One turning vector, and how many steps it has turned
The counts run from 0 to 236.
[116 116 182 143 104 144 144 106 100 183 107 126 114 144  97 131 139 132
  87 152 143 126 124 144 127 126 137 165 140 128 148 131 102  72 134 151
 114 138 151  83 119 136 113 165 106 130 161 152 106 142 142 189 155 135
 143 122 104 174 161 115 132 160 155 122 122 121 122 193 142  61 138 141
 128 140 160 151]
112
[136 151 144 134 159 110 102 128 142 145 134 138 146 162 165 147 151 190
  94 129  99 133 122 105 147 156 110 129 150 116 137 159  80 176 117 119
  82 160 106 113 147 116 132 127 122 130 145 136 122 140 121 103 115 134
  93 132  81 184  82 150 152 153 148 118  99 122 118 114 132  79 174 154
 173 133 153  88]
107
[142 110 168  92 129 110 137  85  71 114 142 124 134 119 103  82  65 109
  90 118 130 119 112 111 143 140 109 103 139 139 122  83 103 111 151 161
 148 111 191 111 123 135 110 153 106 135 142 135 126 111 125 179 145 144
 151 111 117 134 119  78 133 156 165 148 143 117 182 195 123 103 108 132
 106  96 165 100]
233
[128 120 113  78 117 155 103 131 115  75 166 139 161 174 169  89  97 185
 135  98 107 163  97 124 169 160 120 128 110 136 116  95  90 153 141  70
 111 111  99 136 132 138 101 138 139 134  85 151 115 168 146 133 116 113
 141 163 154 114  79 114 136 136 160  96  99 133 127  97 141 129  95 101
 116 149 149  85]
68
[158 100 113 131 129 139 110 143 129  80 133 129 155 141 147  95 125 161
 123 130 115 132  97 129 147 135 126 153 147 131 125 102 142 175 148 102
  98 121 127 149 103 142  98 124 141 131  94 136 132 191 146 105 118 116
 122 164 145  69 104 129 134 179 166  98 166  79 122 122 127 151 114  95
 141 153  99 114]
76
[139 155 100 135  87 119 136 135 113 165 148 124 113 142 118 159 111 153
 106 159 105 118 130 130 116 150 107  57 116 121 102  98  81 160 133 108
 103 139 105 133 152 144 113 155 112  85 127 134 101 181 155 141 163 121
 134 156  94 168  91 135  98 135 143  99  83 124 156  97 111  51 147 150
 136 112 176  94]
7
[139 144 142 125 124 127 106 157 125 115 106 167 126 168 126 178 159 158
 101 104 115 153 125 161 161 131 135 172 121 114 173 192 133 104 159  77
  85 152  89 104 103 115 121 123 148 152 176 177 133 139 118 130 103 112
 149 126  98 148 118 135 146 131 147 113 169 162  84 141 126 106 149 128
 168 156 127 139]
114
[123 152 135 130  98 124 112 143 122 103 117 141  99 138  98 166 100 105
  93  91 147 107 134  85 140 122  97  61 131 107 133 139 100 137 169 100
 135 153 111 101 148 141 104  91  90 139 161 167 120 125 113 151 128 139
 183  86  93 183 136 109  94 132 136 134 136 161 143 149 135 102  92 136
 154  89 159 135]
40
[156 120 102 110  99 109  93 162 135 106 139 126 143 152 173 186 152 186
 133 139 103 112 102  97 137 126 146 128 142  96 125 146 133 170 117  41
 120 127  96 129 142 110 119 153 155 144 125 154 119 112 119 121 122 125
 102 148  82 136  82 115 121 102 152  82 122  95 124  89  93  97 114 133
 130 142 132  75]
189
[148 139 119 115 150 117 131 110 174  89 129 109 161 144 136 152 169 182
  93  76 122 122  98 101 141 125  84 190 140 134 164 135 124 162 142 106
 128 119  85 114 132 100  86 122  93 145 172 122 113 108 121 116  91 133
 102 135 106 130  93 140 116 174 139 129 193 129 126 117 138  93  93  58
 138 138 133 122]
127
[168 119 181 141 148  81 104  98 113 133 142 102 124 115 114 102 103 118
 137 137 115 120 127 116 145 109  95 112 152 133 129 154 125 123 160 171
 107 114 178 111 109 133 127 144 117 114 151 131 175 139 114 136 135 125
 128 117  99 129 120 102 132 139 142 163 192  68 155 185  92 110 192 158
 170  76 161 145]
145
[173 155 122 107 140 101 103 126 117 162 141 138 140 157 157 125 159 203
 124 178 109 102 142 136 132 103  98  77 153  92 127 143 120 157 107 146
 109 103 138  99 159  95 125 163 131 105 127 140 114 141 125 134 143 126
 121 142 100 129  82 145 141 153 126  95 135  88 177 122 113  84 110 128
 149  93 142  77]
98
[100 115 129 105  78 164 117 141  80 140 144 130 142 160 169 134 141 165
 128 118 103 127 114 121 155 137 166 134 103 118 100  84 118 144 121  84
 100 130 113 152 108 130 122 165 147 120 135 147  92 165 148 145 160 108
 133 159 108 171  80 120 124 123 163  60  88  98 133  77 122 119 119 105
 128 169 165 126]
109
[119 130 146  63  68 193  96 144  94 137 153 171 153 134 126 149 134 144
 144 112 109 113 115 155 121 121 142 161 110 124 121 121 125 124 124  68
 130 117 121 137 114  88 128 152 135 125 150 182 123 111 138 161 134 146
 134 127  88 196 113 113 120  90 147  85  95 124 150 122  98 104 113 123
 144 164 145  92]
101
[138 140 131  78 146 121 126 128  97 142 145 161 164 173 150 121 158 189
 109 117 114 115 100 140 136 149 133 138 133  96 148 127  88 128 116 107
 112 119 109  82 131  88 130 163 128 143 122 156  65  95 128 141 115 147
 117 144 118 173  81 120 167 168 142 102 107 147 141 127 135  82  78 128
 124 132 134  91]
18
[116 111 162  92  83 150 116 144 137 135 119 157 139 106 105 156 143 126
 104 161 146  62 111 154 101 128 136 141 187 106 127 141 152 109 113 106
 144 105 161 133 118 106 135 160 154 119 148 181 128 101 116 156 127 145
 145 100  87 152 155 119  91 117 150 107 107 105 133 178  70 150 103 141
 155 147 126  88]
92
[101 103 167 121 123 133 129 117 112 173  90 141 109 140 100 129 127 110
  72 145 149  88 112 154 115 154 144  96 143  81 117 117  99  84 132 149
 111 147 138  83  99 144 131 151 120 115 162 160  58 162 124 155 153 127
 196 116  94 141 148 121 112 167 140 101 122 128 135 169 117 148  99 115
 147 135 182 146]
213
[167 126 167 117  99  89  99 124 135 117 126 136 144 132  91 153 124 145
 123 130 128 116 117 125 147 121 129 175 157 142 146 155 145  66 153  84
 158  96 154  98 104 148 115 139 160 160 182 155 155  72 115 157  99 140
 155 110 120 128 160  73 126  89 129 144 177 118  99 190  81 124 132 143
 133 120 152 126]
235
[164 121 168 160 146  78  95 101 155 142 137  94 110 129 120 154 141 171
 117 176 102 119 123  87 140 125 115 133 181 129 106 168 133 113 128 142
 117 129 152 115 123 143 134 159 135 119 167 146 159 129 117 121 138 105
 112 117  99 120 138 113 134 126 132 141 181  75  99 174  57 136 182 127
 162 111 167 125]
146
[118 108 148 149 123 140 129 111 184 127 113 100 149 121 104 127 164 185
  86 137 110 121  80 103 104 164 113 205 193 165 117 132 106 140 121 115
 130 126 122 146 123 130  98 144 135 115 147 122 135 171 145 109 105 108
 124 148 121 107 122 167 104 181 168 113 105  95  94 156 130 127 142 102
 153 163 152 122]
167
[119 108 183 106 132 120 135 111 140 105  92 129 129  98  90 154 118  94
  57 117 142  71 104 103 116 153 130 143 178 101 125 139 116 118 129 123
 143 133 153 111 108 114 135 118 107 153 179 160 117 101 105 145 120 139
 160  85  96 173 165  98 101 150 154 140 160 105 145 191  87 141 104 131
 151 129 172 113]
133
[140 132 150 125 152 128 104 130  98 130 141 117 151 135 192  93 155 166
 118 117 116 128 141 107 159  92 119 121 131 105 128 101 112 173 130 177
  96 124 153 117 125  94 127 158  86 113 137 138 122 171 141 115 146 135
 101 139  82 162  60 146 160 191 147  95 120  58 175 134 138 110 130 130
 145 109 124 122]
199
[132 135 168  79 111 165  81 100  96 136 162 146 157 148 121  69 113 172
 167 132 123 149 130 149 154 109 111 128 127 144 132 132 146  80 130 141
 120  77 169 103 136 121 118 163 111 125 151 164 132 142 137 203 131 128
 146 123 116 126 152  94 151 137 136 130 159 115 146 174 122 128 106 115
 133  92 139 128]
152
[131 158 131 105 121 127 106 135 138 104 135 129 134 145 135 169 131 160
 127  75 135 127 136  93 146  95  99  85 131 110 152 144 114 128 151  92
 143 115 118  89 147 118  98 118  76 142 185 150  93 101 130 167 124 146
 164 122  89 176 126 108 121 130 118 120 150 139 150 132 149  89  57  92
 132  89 140 121]
39
[172 139 126 106 154  78 104 133 128 127 168 115 148 157 153 144 166 197
 114 150 106  82 117  89 132 105 107  73 152  88 112 126 137 123 111 117
 141  95 130  91 132 118 109 154 143 130 163 149  91 105 121 134 116 129
 145 143 105  95 101  94 137 131 113  84 171  99 141 142  93 151  63  91
 131  93 153  94]
139
[155 159 133 103 158 113  82 131 144  82 169 124 158 179 164 122 145 189
 149 104  81 163 113  77 159 142  82 107 148 118 121 155 111 160 117  80
 110 115 120 124 146 117 139 118 141 136 130 161 145 119 120 107 111 119
 114 129 101 148  87 129 162 135 128 129 122 137 120 110  95 120 129 124
 161  98 160  72]
148
[131 128 154 147 140  94 108 110 171 121 133  98 147 148 135 130 131 185
  85 142 102 153  83  73 136 197 102 156 184 148  99 146  64 131 126 100
 105 147 113 130 142 159 139 125 154 135 126 136 132 143 121 108 110 108
 119 129 127 138 108 140 141 163 152 125  96 109  78 144 106 116 169 134
 145 130 190  90]
66
[152 126 126 111 165 111 109 149 122  75 119 126 152 122 155 109 126 123
 101  84 112 117 106 103 162  99 110 131 122 106 129 100 141 206 156 119
 108 142 130 116  94 132 111 125  93 138 117 138 133 162 121  99 116 109
 122 145 109 104  70 128 135 185 153  92 201  99 142 120 149 148 130 102
 167 126 115 148]
35
[127  93 138 142 114 125 129 112 145 137 135  70 132 108 148 135 133 148
  95 124 130  89 114  54 122  88 125 131 166 126  97  91 123 141 109 164
 138 127 133 126 144 143  95 173 100 124 161 122  97 126 136 144 132 102
 138 130  87 143 114 119 102 164 148  98 148  44 149 127 116 133  81  70
 105 129 159 141]
37
[113 138 175 107 121 117  93  71 144 112 136 108 124 111  79 145 110 124
  95  96 108 130 121 103 125 151 103 159 148 172 127 148  99 126 153 107
 123 114 153 154 114 133 134 117 104 108 176 133 174 119 114 125 111 126
 124  95 103 186 135 128  96 119 149 162 154 132 136 148  92 126 200 148
 168 124 198 128]
53
[135 103 132 153 133  93 139 140 153 123 103 120 138 161 167 170 173 178
  78 148 118 112 104  92 122 126 147 178 177 106 134 136 123 130 121  97
  96 161  98  94 124 132 124 143 144 168 159 133 103 116 121 103 120 116
 118 154 111 121 114 115 150 154 149  88 141 102  64 119 116 130 140 111
 135 163 131 111]
25
[147 111 129 143 107 124 102 174 135 117 108 143 117 145 170 176 134 143
 135 140  97 133 141 116 153 102 155 141 135 106 110 128 158 152 171  78
  94 157 102 149  97 145 142 119 164 130 133 170 142 161 117  98 152 117
 126 143  77 148  83 126 123 111 161  79 142  87  98 103  72 137 197 147
 174 152 128 130]
197
[144 104 149 111 107 128 142 139  96 122 117 145 141 150 114 124 140 138
 107 120 154 106 129 153 152  79 136 145 131 107 161 126 157  89 149 131
 129 113 143  74 106 132  88 169 110 166 162 158  81 115 152 194 141 131
 163 133 114 123 143  82 142 143 158 105 178 125 142 180 150 111  54  99
 116 123  99 158]
30
[160 106 143 125 127 131 111 154 150  88 111 144 143 105 117 122 137 124
 102 162 120  84  95 153 113 110 140 165 179  98 125 143 164 153 138 113
 133 107 164 140  90 110 121 144 157 140 116 168 156 148 144 125 114 118
 146 123 129  69 135 133 111 160 167 102 174  72 117 178  77 160 126 118
 157 153  85 113]
84
[130 137 116 127  96 166 122 116 191 108 127 101 153 140 125 146 154 214
 119 127 104 141  94 115 125 140 114 186 161 157 130 142 112 124 114  82
 133 107  95 149 142 137  88 148 134 123 130 129 129 151 160 133 108 104
 121 164 140 110 139 151 109 155 153  97 133 102 103 111 134 107 111  60
 128 158 124 119]
168
